One turn moves every row onto another: examples first, then more rows asked:
Lod: [-11,   9,  14, -10,   4, -24,   0,   1,  11,   7,  42,   8,   9, -27,  10,
  -3,   5,  16, -17,   2, -10]
Diduv: [  7, -29,  23,  -6,  19,  -7,  -3, -22,  13, -10,   9, -31,   7, -18,   7,
 -27, -34,   7,  -6,  11,  10]
vage: [  2,  20,  25,  48,   9,   4, -12, -48,  18,  -7, -17, -18,   8,  -8,   2,
  14,  23,  11,  -7,  -2,   8]
bokal: [ 31,   3,   9, -10,   7, -24, -33,  21, -17,  23,  -7,   5,   5,  19,   3,
  17,  16,  -7,  -6, -12,   2]
deso: [ -4, -19,  24,   3,  26,  -5,   8, -43,  13, -20,   3, -29,  -3, -18,  12,
 -17, -20,  10,  -9,   7,  18]
Tolun: [ 29,  -5,  11, -13,  13, -12, -29,  17, -27,  26, -11,   0,  11,  12,  -8,
  12,  17, -12, -11,  -6,   4]
begu: [ -2, -24,  15,  12,  17,  13,  -3,  11,  18,  -1, -13,  16,  12,  -5,  25,
   7, -17,  46,  13, -19,  21]
gaf: [ -3,   3,  13,  35,  14,   9, -22, -47,  11,  -3,  -6, -10,  35,  -3,  10,
   7,  32,   4,   9,  -8,   3]
pasa: [-18,   8,  16,  -5,   4, -21,  -8,  16,  15,  -1,  39,  -6,  19, -21,  15,
   4,  16,   9,   0,  -6, -14]
Biv: [ 28, -24,   5,  16,  23,  30,   2, -30,  19, -15, -10,   6, -21,  20, -12,
  18,   8,  -7,  -3,   3,  33]
zipil: [  4, -18,  19,  27,  15,  29,   5,  10,  45, -13,  -4,  -9,   6,   0,  21,
   8, -28,  19,  16, -13,  -4]
bisif: [ 25,   7,  11, -12,  -2, -15, -21,  21, -16,  16, -12,  13,  -4,  12,   3,
  30,  31,   9,   1, -15,   6]
kib: [ -5, -24,  11,   2,  27,  -9,  -7,  18,  28,  13, -26,  -6,  15,  21, -25,
 -10,   4,   6, -21, -23,  21]
tikab: [ 30, -30,  10,  12,  19,  23,   6, -22,  19,  -4,  -8,  24, -28,  16,  -9,
  14,  -6,  -3,  -8,  20,  18]
filan: [ 18,   6,  25,  29,  10,  11, -19, -41,   3,  -1, -21, -19,  19, -13,  -5,
  18,  35,  13,  11, -17,  25]
vut: [-16,   6,  12,  -3,   8, -14,   1,  -1,   2,   5,  39,  10,  13, -22,   0,
 -15,   6,   8, -23,  12,  -9]
kiga: [ 24, -11,  17,  23,   5,  15, -11,   7,  15,  -4, -38,  -3,  -6,  17,  25,
   9, -33,  28,   9, -12,   7]
rak: [ 40,  13,  31,   7,   5,   3,   4,   8,  22, -10,  17, -11, -32, -10, -16,
  26,   8, -16,   4,   8, -17]
suri: [ 34,  21,  24,  11,  -9,   1,  -3,   0,  15, -13,  15, -19, -30,  -9,   8,
  32,   0,  -8,  -3,  15, -20]
safop: [-11, -21,  -1,   1,  31, -10, -16,  -9,  22,  -1, -29, -15,  24,  25, -14,
  -8,   8,   8, -21, -25,  15]
fus: [ 36,  11,  30,  14,  11,   7,   3,   8,  15, -12,  11, -14, -28, -14, -31,
  22,   6, -13, -11,  17, -13]

fus moves to vut
Biv moves to deso
pasa moves to bisif
Now these:
bokal moves to rak
kiga moves to zipil
tikab moves to Diduv
filan moves to vage

